In the rows, 128 means zero.
The same turns and mirrors carry the whole set onto itself, and each row onto the other rows of its family. Which rows share a family with each named row? Give them in list order.
These 21 rows form 7 families of 3 rows each.
Fik: [128 134 122 149 123 121 126 155  91 164 104 130 137 100 119 131 137 107
 128 125 130 123 126]
nerit: [158 102  98 154 146 118 125 151 125 144 110 133 150 142 138 133 110 114
 113 129 126 101 103]
mafa: [104 103 117 134 161 148 123 149 118 144 111 110 117 125 117 126 121 139
 132 103  97  83 133]
sar: [123  84 110 114 147 154 139 145 111 138 118 124 131 124 117 111 152 137
 140  85 117 105 139]
zuvu: [132 140 114 140 147 119 147 137  97 167 130 116 127  93 114 138 108 126
 117 118 108 110 138]
Zova: [146 154 121 132 125 141 147 143  98 168 134 139 134 120 124 133 120 135
 110 126 108 122 142]
Bap: [139 110  91 142 170 134 143 137 128 165 132 124 139 134 114 147 123 112
 112 120 126  84  97]
fuzo: [146 109 105 141 125 127 127 137 129 165 123 144 161 136 119 159 136 100
 122 109 115  97  92]
Dopu: [138 116 118 139 124 117 146 133  78 162 126 144 135 106 119 131 141 115
 133 112 104 134 148]
sifan: [126  84 105 118 148 141 112 164 106 141  99 133 126 107 145 125 138 133
 116 101 116  94 136]
Sulu: [159 119  91 143 150 132 156 134 110 139 122 133 142 150 113 141 122 111
 117 128 120 103  87]
silit: [126  72 112 131 145 142 125 142 105 133 114 140 129 143 133 120 142 134
 138  98  89 104 141]
nub: [138 131 123 145 124 123 158 135  97 152 126 120 144 115 103 115 130 121
 143 109 123 134 136]
Lir: [117 119 126 121 138 171 123 156 117 148 116 134 124 145 127 121 137 147
 122 110  97  96 143]
Gupil: [126  89 104 114 154 156 134 150 103 120 105 129 118 134 124 126 133 141
 124 100  97  88 122]
Fiba: [130 140 116 129 127 134 154 141  74 148 114 128 122 100 105 133 133 122
 127 115 110 123 129]
Zimu: [155  93  96 152 145 124 145 129 114 156 130 148 153 156 122 137 140 102
 126 122 117 113 103]
riro: [166  93  90 136 152 128 157 131 127 140 136 129 155 146 122 123 123 124
 124 107 129 110 110]
Mozo: [123  89 121 130 123 139 110 149 127 138 105 133 142 135 133 140 124 132
 131  92  84  90 125]
Tapi: [138 124 118 126 108 119 129 140 100 164 121 139 145  91 126 150 125 122
 120  99  97 115 136]
kora: [153 123  98 128 151 158 140 144 129 164 136 145 145 157 126 140 136 126
 103 125 123  95 107]

Same family as Gupil: Sulu, Fiba
Same family as fuzo: Mozo, Tapi
Same family as zuvu: mafa, Bap
Same family as nerit: Fik, sifan
Same family as riro: sar, nub
Same family as Dopu: silit, Zimu

The same turns and mirrors carry the whole set onto itself, and each row onto the other rows of its family. Which rows share a family with each named row? Give them in list order.
These 39 rows form 13 families of 3 rows each.
Negez: [151 118 102 104 119 139 109 166 121 116 155 134 125 122 150 151 122 105
 169 135 141 149 146 137 128  98 110 134 152  99 141 119 161 120 171 128]
sadon: [160 140 109  86 134 115 109 169 105 105 150 121 134 130 148 146 128 109
 174 138 131 163 136 126 132  98 108 133 134 103 137 106 146 127 151 144]
fir: [134  93 133 114 133 123 128 170 106 137 145 111  86 120 137  91 122 114
 160 144 137 161 139 118 123 111 121 133 107 121 103 133 107 156 126 118]
remom: [161 128  88 103 143 122 100 150 112 117 150 133 126 118 146 137 120 119
 181 132 148 165 154 150 128  91  95 137 136 106 135 114 139 125 169 127]
guruk: [122 121  86 114 123 117 138 158 126 128 157 132 106 142 163 104 123 142
 141 149 148 144 157 114 140 148  86 102 128 126 119 135 126 114 137 141]
rebev: [134 126  95 114 113 136 135 136 131 126 143 140  91 146 141 104 122 127
 145 138 120 150 150 126 141 166  98  97 128 112 123 121 119 107 146 136]
moni: [118 118  90 115 130 140 122 153 126 134 163 144  92 147 152 117 111 125
 137 137 121 153 149 120 144 158 110 107 120 130 119 131 114  91 131 125]
laku: [126 129  87 112 127 111 136 157 132 138 165 136 105 135 141 109 116 115
 143 150 126 147 167 116 153 157 122 102 126 120 114 137 123 104 157 137]
teder: [144 137  91 116 119 114 126 149 137 127 162 142  98 165 159 115 118 128
 140 143 119 138 148 117 142 147 114 112 136 129 116 134 123 103 146 142]
gak: [141 133 103 100 147 128 117 162 108 104 155 140 126 128 146 149 124 121
 184 123 134 160 139 135 133  96  95 152 138  88 117 116 143 119 166 134]
moti: [158 131 106  96 133 130  99 154 102 100 148 143 125 134 145 144 119 119
 160 123 148 154 154 132 139  94 112 125 140  92 134 112 140 122 158 128]
rogog: [157 119  99  90 120 127 108 156 133 124 154 151 137 107 141 146 129 114
 174 131 123 156 142 122 115 103  99 152 137  99 126 120 156 122 155 140]
diru: [143 133  95  97 140 142 126 147 113 105 149 139 136 125 141 153 130 120
 149 136 127 163 143 141 147  83 114 135 136 118 129 119 142 128 163 147]
kad: [148 128 105  91 138 133 119 157 115 116 148 135 127 118 148 161 120 108
 171 119 136 144 155 137 129  96  89 138 139 100 133 104 138 121 161 122]
Suke: [154 136 107 106 139 126 115 163 112 113 154 150 125 119 152 152 122 122
 176 140 128 152 126 134 115  98  99 155 129 107 130 111 152 124 170 124]
Rimad: [123 117  89 118 121 121 120 146 143 140 165 128  88 154 140 105 116 141
 142 142 126 156 148 124 146 147 103 111 116 132 112 124 128  97 137 121]
togef: [130 128  88 126 128 131 130 156 134 142 163 149  93 137 147 111 106 128
 141 133 121 148 143 141 142 168  97 111 121 125 118 126 124 102 137 128]
filib: [138  95 142 110 143 118 126 164  99 125 144 104  98 102 152  97 134 116
 154 146 117 174 133 130 104 112 116 127 114 127 103 134 109 132 147 127]
gevok: [141 103 128 112 122 125 132 165 112 127 148 101  90 102 150 103 118 114
 164 132 131 167 120 132 118 101 110 155  98 124 115 147 106 137 130 135]
kuge: [134  90 145 110 135 123 145 173 110 132 143 111 111 109 155 104 112 107
 151 141 118 174 123 113 124 112 120 140  96 119 105 136 110 133 139 121]
pok: [140 108 140 102 123 131 137 162 108 135 140 111  91 107 132 101 122 108
 159 129 121 176 133 147 119 108 120 140 117 128  97 147 112 147 140 112]
lak: [132 105 113 125 137 125 129 149 105 141 138 114 106 108 133 108 119 121
 147 145 130 176 133 124 102 100 113 133  88 114 101 142 105 146 147 118]
fav: [149 136  94 105 124 117 131 162 129 135 147 149  98 139 136 114 128 119
 131 126 114 150 155 115 137 163 104 107 126 102 118 117 116 105 125 135]
Pog: [136  97 137 110 125 133 125 181 128 144 134 125 100  97 127  89 120 125
 154 136 119 183 129 132 130 108 106 142 122 117 113 134 108 129 133 121]
kif: [138  98 113 119 130 127 122 163 117 142 152 112 104 114 138  96 110  97
 159 141 113 192 128 114 122 116 127 153 110 130 109 153 118 145 142 125]
duna: [126 120  85 111 130 119 127 145 138 133 154 134 106 154 144 106 112 123
 146 147 115 142 144 132 154 171 103 113 117 105 122 132 126 109 147 136]
nepek: [143 129 107  93 138 136  95 154 119 113 149 134 115 119 137 153 114 116
 167 131 134 164 133 131 131  83 110 133 127 105 118 123 162 126 172 126]
radoz: [137 103 123 107 129 127 146 178 106 128 130 107  95 111 152 102 118 101
 158 132 138 188 144 119 113 103 120 132 109 138 107 143 106 130 135 130]
ropo: [131 131  95 105 117 127 134 150 121 128 159 156  97 164 135 108 112 118
 140 138 123 145 158 129 146 162 106 118 119 107 116 123 122 114 142 148]
Lole: [158 137 100  94 136 129 118 163 101 126 165 142 126 110 150 156 132 125
 177 131 127 153 149 142 123  97 107 138 134  97 124 117 153 121 160 140]
gesov: [131  93 129 108 123 128 142 176 129 137 157 118 102 101 141 101 120  99
 148 142 127 177 131 125 118  97 111 138 104 124 115 145 102 139 143 111]
mili: [140 107 124 106 126 120 134 161 114 136 133 116 101 108 153 107 125 108
 164 134 127 167 126 121 109 101 138 148 101 132 109 154 120 149 133 126]
Nar: [134  99 135 112 109 132 142 165 110 136 143 109 108 102 142  99 105 100
 161 132 119 165 132 132 113 105 116 147 103 123 110 141 108 138 134 140]
pim: [133 133  98 113 122 109 132 146 135 138 175 142  83 141 151 113 112 125
 145 140 128 151 154 119 126 160 111 102 119 119 116 109 117 103 139 132]
puz: [157 125 107 112 135 133 121 150 130 103 151 142 122 130 134 151 139 108
 173 136 150 164 141 145 134  99  98 138 130  97 115 121 154 126 176 137]
Pinat: [150 133 104  93 125 131 109 145 107 125 144 144 136 129 143 154 126 110
 176 126 144 139 145 134 143  98 102 136 124  98 132 114 143 122 166 122]
rupi: [126  96 136 103 131 131 134 174 116 138 140  97  91 106 143  97 107 108
 145 146 116 171 141 116 130 110 105 146 110 119 115 139 116 136 139 111]
Nen: [137 123 100 107 129 118 121 157 134 141 147 145  95 166 140 116 114 137
 155 141 139 168 150 119 147 164  89 107 125 120 110 122 122 109 151 123]
gusaz: [140 122  82 112 119 125 130 138 131 136 159 138 113 151 143 112 119 118
 144 148 124 160 152 132 144 159 111  98 107 140 114 119 136 102 139 133]

Same family as filib: laku, puz
Same family as kuge: gak, duna
Same family as guruk: diru, lak
Same family as kif: sadon, Nen
Same family as gevok: moni, Pinat
Same family as rupi: Suke, ropo
Same family as kad: togef, Nar
Same family as teder: fir, nepek
Same family as remom: radoz, gusaz

The same turns and mirrors carry the whole set onto itself, and each row onto the other rows of its family. Which rows share a family with each named row? Give them in list order.
These 32 rows form 4 families of 8 rows each.
Tivu: [135 136 137  92 138 123 136 130 125 137 116 146 165 147 131 138 126 124
 117 122]
bug: [121 115 116 138 134 151 117  97 136 124 146 124 102 122 116 130 127 109
 134 135]
ponik: [122 150 117 135 136 152 132 110 150 116 147 115 124 122 127 133 127 131
 155 125]
Vam: [124 112 121 146 148 127 111 121 130 119 137 116 117  99 113 117 128 126
 146 141]
Mab: [112 132 145 114 119 107 119 161 113 143 118 134 131 133 112 130 147 133
 111 120]
Godib: [108 117 148 113 127 109 125 157 129 151 112 142 132 144 115 139 138 131
 116 124]
Dezu: [129 139 131 104 133 117 132 127 126 132 127 127 167 148 114 132 129 134
 108 103]
tida: [128 112 132 148 140 130 112 116 135 125 124 119 113 104 107 131 132 113
 143 155]
piru: [144 136 129 107 121 113 121 149 124 159 103 125 134 145 137 117 139 143
 117 115]
rimag: [127 140 111 144 146 146 111 125 135 143 133 111 111 111 143 122 111 136
 144 143]
podin: [133 129 112 135 144 159 110 119 146 140 130 109 113 124 133 122 119 127
 154 149]
kirar: [113 119 143  90 128 133 119 143 120 127 116 141 131 143 136 141 129 115
  96 114]
pela: [130 115 118 133 121 152 121  97 143 120 147 121 105 122 115 141 125 113
 125 135]
Lofeg: [115 137 138 108 132 109 119 167 113 130 109 129 133 139 109 134 139 137
 120 128]
lem: [138 148 133  97 129 123 128 134 122 136 124 132 170 142 128 127 133 133
 112 111]
tob: [115 118 121 126 117 149 126  99 132 129 146 119  94 118 122 133 128 113
 128 137]
siber: [142 137 124 113 128 119 113 151 141 151 106 130 134 155 143 124 133 144
 111 111]
Dabig: [119 137 138 142 140 159 127 104 152 132 146 123 139 116 131 138 123 117
 146 129]
Bim: [115 133 144 110 126 107 125 159 115 140 109 140 132 146 117 120 143 134
 113 125]
fari: [127 130 140 103 122 131 118 142 110 127 126 141 133 136 133 134 135 120
  92  99]
Tik: [122 135 120 139 140 159 121 101 155 126 147 118 130 126 123 133 125 119
 149 133]
Luset: [130 143 128 137 135 158 126 106 160 125 137 113 134 124 125 142 124 122
 147 137]
dupo: [129 120 106 136 126 139 114 103 142 114 155 131 105 117 124 128 133 121
 130 129]
Figo: [131 125 130  97 127 109 130 134 132 160  96 122 136 152 137 122 131 136
 116 123]
vadib: [121 120 122 144 145 138 112 116 132 129 129 120 110 112 111 123 133 115
 153 155]
mivit: [130 130 133 111 131 122 117 135 104 129 117 148 123 140 133 134 129 116
  89 108]
bet: [139 135 130 100 127 118 123 151 128 150 107 133 142 156 137 111 133 142
 114 119]
Rugu: [138 129 117 137 139 153 113 123 142 146 121 103 112 117 130 130 112 130
 145 157]
Sape: [117 128 141 104 125 125 125 143 111 131 121 146 130 147 129 124 131 122
  91 107]
murem: [132 117 132 141 136 129 119 119 138 130 125 130 115 107 116 126 143 119
 158 157]
Mepu: [128 140 138  99 133 125 129 138 126 133 122 139 166 151 128 121 129 131
 105 108]
mabur: [137 118 115 121 136 157 109 119 145 143 131 102 122 114 139 120 115 130
 145 151]

Same family as tida: Mab, piru, pela, lem, fari, Luset, Rugu
Same family as Bim: bug, podin, Tik, vadib, bet, Sape, Mepu
Same family as murem: Dezu, Lofeg, tob, siber, Dabig, mivit, mabur

The same turns and mirrors carry the whole set onto itself, and each row onto the other rows of its family. Which rows share a family with each named row? Give them in list order.
These 20 rows form 5 families of 4 rows each.
buk: [119 137 109  97 129 124 140 155 133 151 125 113 127]
Pem: [134 136 113  99 131 124 139 162 131 155 125 114 129]
Nipe: [123 135 115  97 127 136 145 150 139 160 131 115 129]
pir: [135 132 108  96 124 130 135 157 120 164 132 114 135]
mim: [141 110 153 131 131 123 130 106 148 134 135 125 135]
Lop: [141 122 140 147 100 111 110 133 123 134 114 139 128]
lasaz: [107  88 126 127 114 122 145 150 118 169 142 117 143]
pek: [128 124 136 145 103 121 114 142 123 133 116 156 130]
Tak: [143 115 149 129 147 115 121 112 146 137 123 123 142]
nef: [121 144 114  98 128 127 130 156 127 157 135 120 138]
zire: [108  88 129 120 125 129 141 141 115 171 132 127 157]
Lamig: [105  90 132 130 111 137 140 137 113 162 140 118 148]
Lusu: [114  90 129 126 116 132 149 143 113 164 146 125 153]
tari: [106  93 124 118 116 136 134 139 109 168 133 112 147]
gim: [131 122 138 146  97 108 117 150 121 131 121 140 122]
Bopo: [145 109 147 124 144 134 132 110 145 134 123 123 134]
Rep: [129 119 132 148 107 115 116 150 127 126 124 146 120]
puf: [144 116 147 130 137 122 137 106 149 137 121 122 141]
Zuge: [135 120 134 140 105 111 123 145 133 130 113 150 115]
kuf: [151 112 145 130 139 129 116 111 140 132 121 127 132]

Same family as tari: pir, Lop, kuf
Same family as lasaz: Nipe, mim, Zuge
Same family as Lusu: buk, Rep, puf
Same family as pek: Tak, nef, zire

The same turns and mirrors carry the whole set onto itself, and each row onto the other rows of its family. Which rows share a family with each named row? Give them in list order.
These 18 rows form 3 families of 6 rows each.
Nipon: [134 113 145 123 155 136 157 113 133 118 145 101 114 109 118]
sed: [138 101  99 123 141 127 145 125 113 147 141  97 135 143 150]
Tafut: [108  98 115 133 154 138 124 124 100 147 119 102 131 133 122]
Zuvi: [143 123 119 131 124 132 163 114 139 125 111  80 151 158 117]
Tuli: [132 118 128 137 130 122 165 135 121 139 107  96 150 162 106]
zas: [134 115 132 128 160 137 159 133 134 117 105  80 149 126 110]
Miv: [121 142 137 124 102 128 159 137 125 136 110  96 134 140 131]
Luti: [157 134 111 143 144 116 135 121 149 129 147  99 128 143 133]
teb: [121 103 147 118 129 134 144 106 126 118 146 127 136 121 113]
sisi: [150 128 123 141 133 129 114 138 142 116 138 119 144 151 114]
vaze: [138 107 101 153 135 118 141 147 113 133 140 103 118 147 127]
besur: [118 137 128 125 116 132 154 112 140 137 105 110 104 156 120]
Kuved: [ 98 143 126 129 132 134 121 134 122 129 123  96 102 137 123]
gavaf: [143 131 144 110 126 134 132 108 144 106 140 120 129 145 133]
gev: [112 101 125 138 158 126 163 107 137 118 116  99 131 133 100]
Ser: [110 127 120 108 152 151 115 117 124 135 110 103 115 150 131]
Fabev: [130 133 144 125 127 143 119 129 149 115 145 116 131 122 137]
nema: [117 100 120 113 155 133 126 143 113 140 128 100 121 119 139]

Same family as gev: Nipon, Luti, vaze, besur, Kuved
Same family as Miv: sed, zas, teb, sisi, Ser
Same family as nema: Tafut, Zuvi, Tuli, gavaf, Fabev

